Rows are one point carried round by a steady rotation, each followed by how many ticks it has turned.
The counts run from 0 to 331.
[-23 -17  25  19  -5 -13   8  23  48   9 -22   5 -14 -56  -5  45  -8  -3
  33  16  40  15  18 -18 -36   3 -33  13  -8 -22   1  31  16  -2 -36] : 55
[-45 -37  31   6 -10  44 -28  49 -23 -18  -8 -10  21  -9  -3  25 -12 -23
  11 -10  26  26 -29   3 -10 -13  25   9  15  20 -30  31  19  40  -1] : 103
[ 23   3  16 -36 -56 -26  -4   2   8  39   3 -27  13  -3  29  35 -42 -24
  18   3  32  -1 -12   0  -7 -43   3 -28  18  10 -21  -2   7  16  -7] : 216
[  5   1  23  57 -31   3  45  12 -10  11  12 -35   8 -13 -23  18 -38  12
  27  10  28 -32 -11  -4 -21  -5  -9  -6  28  35  -4  32 -25  44 -17] : 67
[-14  21  18  13 -57 -47  19   3  19  19 -31  29  23  -5  11  12 -49  -8
  31  -7  -6 -14 -21 -25   4 -35  -2  -7   7  37 -36  -7  -2  39  -7] : 152
[ 15 -18  27 -22 -44  21 -21  19  -4   7   8 -31  12  20  16  31 -25 -26
  15  -8  21   3 -21   7  -6 -37  25 -12  28  29 -47  27  51  22 -10] : 298
[-57  10  29 -10 -19  19  -7 -25  64   5  26  -8  -6 -15   2  55  -6  -4
   8  -6  25  24  -7 -26 -18  -7 -20  -7  21 -19  -8  17  32   2   5] : 117
[  9  -8  26  59 -21   8  34  22  -6   4  11 -37   0 -20 -19  29 -34   5
  31  10  36 -27  -7  -2 -24  -7  -5   4  24  24  -6  44 -31  33 -18] : 66
[-65  11  36 -11 -23  13  -6 -27  61  17  15   2   9 -15  -7  45 -12  -6
  18  -6  15  20 -13 -27 -11 -16 -22 -19  33 -15   0   5  46  13   6] : 116
[-18  30  17   3 -56 -40  -9  -4  42   3 -23  26  -2  -7  28  30 -32  -3
  25 -20  -8  -2  -6 -31  13 -26   0   8  -7  28 -56  11  -4  10   7] : 154
[-22  24  12 -21 -54 -37  -8 -10  56  26  -2  20  19  14  22  36 -28 -17
  23  -8  -1  11 -18 -20   7 -29   1  -9   8  42 -46  17  18  12  -5] : 292
[-10  23  -9  11 -46 -30  17  25  15  -7   6  -9   7 -24  11  27 -29  11
   4 -13  17  -1  12  -7 -26  12  15 -12 -20  49 -37  31 -62  33   2] : 145
[ 41 -26  -4  -9 -43   1  -6  56 -24  -4 -10 -23  14 -12  11  28 -23 -20
   9   6  36  -6  -9  12 -19  -7  33  -3   3  43 -44  27   0  24 -18] : 223
[-18  20  18 -11 -56  25 -13  -2   2 -26  10  -8   6  21  11  28 -29  -2
  -2 -31   0  -8 -19 -16   7 -12  36 -25  23  41 -53  14  10  35  23] : 162
[ 18  -4   0  39 -29 -20  13  47   9  -2 -27  14  11 -24   1  26 -26  -5
  27  15  23 -14  -8  -4  -3  -6  10  32 -13  51 -31  44 -34  19 -24] : 148
[  4  -8 -10  33 -19  -8   4  51 -14  -6 -32  12  11 -40  -6  30 -33  -9
  14   9  44 -10 -15  -8  -5   6  20  30  -9  35 -15  19 -70  21   3] : 9
[-12  24  26   5 -43 -27 -21   2  42  -2 -25  21 -12  -7  40  36 -29  -5
  28 -16  -4  -1  -6 -23  13 -28  11  18  -9  24 -61  25  -7  -4   3] : 155
[-16 -14   1  -1 -27  27  -2  24  11  18  -2  26  34  21 -28  25 -16 -24
  16  12  21  -3 -51 -13   9 -17  28   8  37  60 -20  13  34  24 -12] : 30
[ 14  -9  31 -15 -31  10 -33  18  27  10   0 -15  -4   7  37  41 -10 -29
  26  -6  21  12 -11   4  -2 -33  22  18   7  19 -54  44  34 -15 -10] : 296
[-15 -15  34  35 -15  34   8   4  20   5 -19  25  -6 -21 -31  36 -25  -6
  23  13  43 -10 -26 -31  -6 -21 -15  13  41 -10   4   2  50   0 -18] : 251
[-27 -24  40  35 -20  53  -5  40 -19 -30  -8 -13  -1  -5 -14  18 -15  -3
  10 -15  13  -1 -19  -8 -11  -7  17   4  30  22 -40  27  35  35  -7] : 242
[-32  13   6  -6 -30 -23  13  14  -1  19  21 -26  38  -2  11  25 -32  -6
  12 -11  11   5 -18   6 -11  -8  17 -16   1  51 -20  28 -52  55  14] : 282
[ 35   2  29  13 -44 -26   5  -8   6  33 -21 -10  -6 -14  10  30 -56 -16
  32  10  39 -30 -19 -14   6 -51  -2   5  24   0 -18   3   1   0  -3] : 76
[ 16 -10 -13  23 -21  10  20  19  39  18   5   2   2 -41 -35  47  -7  -9
  10  30  67  -6   4 -14 -33  20  -4   9  10  16  14  31  -8 -10 -21] : 129
[-13 -14  11  -1 -24 -33  19   9   5  43 -22   7  26 -44 -11  29 -47 -15
  28  27  52   0 -28 -15 -16 -23 -14  -6  21  -5  23 -16 -25  24 -10] : 271
[  9  33   2  35 -41 -23  16 -12  56  13  -8  20 -13 -28  -3  48 -29   7
  20  11  30 -29   2 -30  -2  -7  -6  19   2  29 -20  26 -32  -8  -2] : 72
[-19  12  15  23  -7  15   3   8  42  15  41 -41  -8 -23   6  49 -11   1
  13   4  41  -1   4   2 -21   4   2  18   8  18 -13  60 -49  12   9] : 202
[-29 -26  -2   8 -28  15  29  39   3  -1  -1   1  32 -28 -42  18 -12  -7
  14  18  41   7  -7  -9 -45  19 -13 -33  26  24  13   0  36  41 -32] : 49
[-42  26   3  -2 -41 -41  -9   0  35  14 -29  41  16 -26  17  30 -40  -9
  21 -10   7   3 -18 -22  11 -20   8   9 -11  23 -30  -4 -44  20  20] : 15
[  3  17  -2  14 -38 -15  37  -4  22  40  27  -6  34   1 -27  28 -38  -6
  21  21  35 -21 -27  -6 -13 -13   2 -12  34  51   6  17 -24  34  -7] : 207
[ 19  -7 -10  -7 -53  14  -1  27 -34  -5  -9   1  24  -2  -9  25 -43 -11
   0   0  34 -21 -34  -7   3 -16  43 -18  22  53 -30  -6 -17  33  13] : 86
